A single turn carries every row of the set below to another of its rows. Some are shown first; where does it send the rows asked next?
nesik: [ -7  -5   1  -5   9  11 -16  -6   7   4  -4   1 -12   0]
folok: [ -4  18   7   0  -5   6   2  -4   5  17   7 -17   1   4]
mup: [-26   4  -3   0   2   8  -2  -4  -2   8   5  -6   1   1]
Nonuk: [  6  -3  -6 -16   4  -6  10   6 -14  14  -1  -1   9 -13]
Zam: [ -1   8   2 -10  -2  12  -9   6  14   3 -16   3 -10   3]
Kagab: [ 2 29 -5  1 -7  8 -1 -9 -8  2  3  8  5  8]
Bigol: [ 4  0 -5 15 -4 -5 15  9 -7 13  2  1 18 -4]
dur: [28 -5 -2  2 -4  7 -3  3 -5 -1 -1  1 11 -4]
fis: [  6   5   2 -10  23   6 -13   7  -8   7  -2  -7  -2   4]
Ramer: [  6  17   4   4  12   4  -6  -6 -15   2 -15  12   9   4]
gabo: [  7   5  -1  -6   1 -16  15  10  -7   9 -12  11  -2  -9]
gov: [  2   9   4   6  -2  12 -10  -1  -7  -3  -4  17  -4  18]
Ton: [ 10   0  -6  -8  -9 -13   1  -9   8   7  11  -9   9  -9]
badem: [ 10  18   0   6  -6  15   5   8 -11   9 -14   8  -1   2]
melu: [  3  -4 -16   4 -15  -5   8  -8   6   4   3  11   0  11]
foral: [  9  -7 -16 -12  -4  -9  11  13  -3   7   0  -9   1   3]
ker: [ -1  -9  11   0  -8 -11  -2   4   1   2   5  21  -4   0]
kam: [  4  -3 -13  20  -2   2   2   0   6 -11   0  -1   3   6]
banuk: [ -7   7   0  -2  -5 -13   3   4  -7   2  18  15   7  -9]
rog: [ 14   4  -6  -4  18 -13  -4   5   6   0   6  -3  -7   7]
Daf: [ 10  -7 -19  -2   5   1  -2  -6  -9 -12  -4   7  10   0]
Gevup: [ 15 -15 -10  -1  -1   2   3  13  -9   6   0  14   4   5]
Nifu: [ -5 -14  -2   6  -4  -7   1  13   1   4  16  -7   9  -3]
folil: [ -5   7   7 -17 -11  16  -2  10  -3  13  -8   2   7  -6]
fop: [ -5  19  13  -5  -4   4 -11   1  12   4   4  -5   4  13]
savo: [ -1  23  -2 -14  15   3 -10   8  -1   2   0  -4  10  -1]
geg: [-11  12   7  -2   6  13   5   2 -10   4 -20   1   0   8]
kunoz: [-3 16 20  3  8 11 -9 -3 -5  1 -3  0  5 11]
ded: [ 11  17  -4  -3 -11 -13  10   6   5   6  10   8  -7  -6]
vogon: [ 25   5  -2  -3  -1 -13   1 -10   0   9   3   4  12   9]
Pelo: [  7   4   8   1  12 -23   1   7  -1   0  -2  13  -1   7]
Zamak: [  7  -2 -11  12  12  -8  -6  -6   3  -1   8  10  13  -8]
kup: [ -6  22  -2  -5   7  19  -4   4 -10  -1   4   1   3  -6]
Gib: [ -4 -20   1   0  -1  -3   2  -1   6   7  -7   8  -8  -6]
bafo: [ -3   9  11 -12  -7  22  -8  -4  -8   3   1   8  -1   3]
vakil: [-15   0  -1   2   6 -15   4  -3  -4   4  16  -3  12   4]
zefem: [ -8  11   3  11  -5  16  -6  -3 -12   3   0  15   9  -6]
Sova: [  6   7   5 -18   0  10   2   2 -11  21  -8 -10   1   0]
tofed: [ 12  -8  -2   4  12 -16  -2   5   6   5  -4  -9   6  -7]
Sado: [ 15   3  -3   2  -8  -2   8   2 -12   0   5  -6  19  15]
pirer: [  1  24   0  -2   3  15   0  -6   4   1 -12  -1  -8   0]
fozel: [  2  -4  -2  11 -14  -2  10 -13  -2   1  -6  -1  17   0]
dedot: [  0 -18  -4  -9  -3 -14  -3  -6   4   1   0   0   2  10]
zumar: [-23   7   4  -5   8   5  -4   5  -3   4 -11   1  12  -2]
zes: [ 12   2   6  -3 -16  -3   6   1  10  14  13  -6  -5   1]

melu goes to Bigol
kam goes to fozel
Now these:
gabo goes to Pelo
zes goes to Nonuk
folok goes to Sova
zefem goes to Kagab
Zam goes to zumar
tofed goes to dedot
kunoz goes to bafo

